Each path is a new rotation, seen through one point. The rows after it are directions, each followed by how far the rotation turns it, in degrees each step (0 if it stays put).
Each turn is a multiple of 5 degrees from 10 to 175, or 0.
Each row of a path follows its step; steps can be skipped.

step 0: [ -5   0 -15   4 -21  13 -13   8   4  -3  29  -6  -8   6  -2  19  -2  29
  -1 -12  -2  -9  11   4 -13  13  10  -8   0 -11  -6   3 -14 -13  16 -17
   3  11 -13  20   8  -2   9  -6 -33  10  12 -32  -2  11  15  31  -9  -1
  -1  19   2 -16  -5   4  25  -4  -5  -4  -3 -28  -9   1   1  -7]
step 2: [-22  13  -3   1 -12   2   7  11 -23  -9  -8  15   7   0  -6 -19 -19  -9
  10   0  -8  -5  26   8  -1   4   9   4   6 -13  -8   3   4 -12  -9 -36
   3   1  19  -2  21  -3  -3 -27   3   4   6  21 -13 -15   7  -1 -14  11
   0  -6 -35  15 -24 -11 -10 -20  14  -4 -14   2  10 -13  -7  14]
step 4: [ 17   8  19   1 -11  -4   5  -1  -9   8 -15 -14  -7  15  -1  10  13  28
  12 -11 -21   8 -10  -6 -20   3   3 -10  -9  17   7  33  -6 -13  -8   1
   9  18  32  -6 -30 -20   4  14  11   4   6   3 -13   5   7   7  -2  10
 -12  20 -10 -17  -4  -2  -7  -9 -13 -13  18 -11  14  12 -15   5]
step 9: [-26  20  -5  -1 -39  -8   2  -4  -9  -4  -2 -16 -18   6   4 -10 -13  10
  11   8   2  16  -4  11  -7  32  -7   7   6  -4  18   3 -22  -8   0  12
  22  -9  12   8  -5 -27   1  -3  -4 -19  -6  13  15 -23   2  -2  -7   8
  -1  -2  16  -9  -7  -5   9   9 -19  -7  15 -34   7   8  -3  -7]
step 11: [-12  -7  -2 -13 -11   9 -11  31  12  -9   1  10  -2  -4  -1  -5  -5  -1
   0 -21  -2  31  -3 -12  17  -5  29   5 -25   2  -7  -7   3  -3 -13  -1
   8  19  -2  -3  14   2  12  10 -29   7  20   0 -13  -2  -7  24 -22   3
   5   6  -1 -30   4  -3   5 -19  13 -25 -18 -11   4 -12  -7  13]
step 12: [  9  -6   1   5 -21 -17   9  12   9 -18  21   3   6  -2 -19  14 -10   2
   5  -4  -3  -1 -25  -9  11   9  -1  -6  -7  -9   7 -15  12   7  -6   3
  -1  -7  14  22 -28 -28  10   2 -26 -18  11 -11   8   8  11  20 -15  19
  23  32  10  -4  -8  -4   8 -18   1 -18  -8  -1  12   6 -11  -6]
step 13: [-16 -20  21   0  -5 -30   7  -3  -5  -7   2   6   7   4  11   1 -15   6
  -9   7  -9 -22  -9   5  -1  -1 -13 -25  16 -20   9  -3  -5 -24   4 -15
  -6  -5  46  14  -9  -1 -10 -13  -1   7   9  -6  -1  -3   1  -6 -23  24
   1   1  -7 -11 -12  -5  10 -27  24 -10  17   5   4  -9   1  -5]
step 15: [ 21  19   1  19 -23  -1  14  31  -7   4   4  13  13  -3   4  16  -4  22
  23  -3 -14   0   0   4 -12  32 -12  11  -4  15 -17   8   7 -12  -5  -5
  18  11   4 -22  -6  -8 -10  -9  -6  -7   6   1   9   2   8  28 -19  15
   2 -20  15  -7   1   0   4   5 -28   3  11  -8  -7  -6 -18   0]
step 16: [  9  13   5  20 -28  -7  -6   2 -18   0   5   9  16  -5  14  13 -15  10
   8   4   2  11   9  15 -16  21  21 -20 -17  12  10  -2   6 -35 -16  -9
  -6  19   4 -21   1 -10   3   2 -14   4  13   1 -10  15  -3  -2   4  -3
  11  -1 -37 -28 -11  13 -10 -13  13  -1   1  -2  11  -8  -8  -8]
Directions:
[-8 -6  2  0 -1 -2  3 -8 -3  1 -3 -1 -9 -1  0  4  1 -2 -1 -5 -1  0 -1  7
 -5  2 -1  2  0  1 -2  0  1  1  0 -6  1 -2  0  0  0  2  2 -3  3 -6  1 -9
 -5 -3 -6 -4  1  0 -3 -2  5  0  1 -3  4 -4 -4 -1  1 -1  0  0  1 -1]
85
[-3 -4 -5  2 -1  3  2 -2 -4 -2  1 -2 -6  0 -4 -3  2 -2  5 -3 -2  0 -2 -3
  0  2 -4 -4 -1  1  1  4  1  2 -1 -4 -2  5 -1 -4  1  0 -1  5 -2 -3 -6  5
  3  3 -2 -3 -5  0  7  5 -2  8 -6  3 -4  0  1 -2  0 -7 -1  6 -2  2]
145
[ 3  1  5  9  1 -3  1 -4  4 -4 -3 -4  1 -4  2 -2  4  2  3 -2  1  0 -2 -1
  1 -7  0 -9  3  3 -5  2  2  0  5  2 -1  1  1  1 -2  4  2 -5 -4 -1  0  5
 -3 -3 -4  4  1  2  4 -2  2  2  1 -6  2  1  1 -7  3  1 -3  1 -2 -5]
45
[-2 -6 -1 -1 -2 -8  3 -1 -1 -4 -3  5  1  4 -2  0 -1 -2  3  3 -6 -5 -1 -2
  3 -4  0  5  2  0  3 -7  2 -1 -1 -6 -2  1  1  6  6  2  5  1 -2  2  2  3
  1  4  3  1  7  0 -1  4  4  3 -7 -1  1  6  0 -5 -2  4 -2 -2  2 -2]
65
[ 3  2 -5  0 -1  4  0 -4 -3  5 -3 -1 -1 -4 -5 -7  2  3  0 -3 -6  1  3  1
 -6  0  3  3 -3 -1 -5 -2 -4 -6  5  5 -3  2 -1  2 -3  2  1  2  3  0  3 -4
 -1 -2  5  1  2  0  0  5 -3  6 -6 -7 -2 -1  1  4  3  3 -1 -4  1 -1]
20
[-1 -2 -1 -3 -4  5 -2 -1  2 -4  2 -6  1  4  0 -1  2  8 -1 -4 -3  4 -7 -6
  4  0 -1 -1  0 -2 -5 -2 -4  1 -5 -4 -3 -4  2  0 -3  0  0  2  0  0  4 -3
  0  7 -1 -5  2  3 -1 -1  0  4  8  2  0 -3  4 -2 -3  6 -3  0 -1 -3]
55
[-7  0  1  2  2 -1  3 -4  4  4  2 -1  1 -5 -3 -7  0  2  2 -2  3  4  5 -1
  0  0  1 -1 -1 -2 -5 -4  3  5 -4 -3  9  0 -3  5  2  0 -2  3 -4  5  2 -4
 -4  0  5  0  3  4  1 -3  1  0 -1  8 -3  4  4  0  5 -2  1  2 -3  1]
125
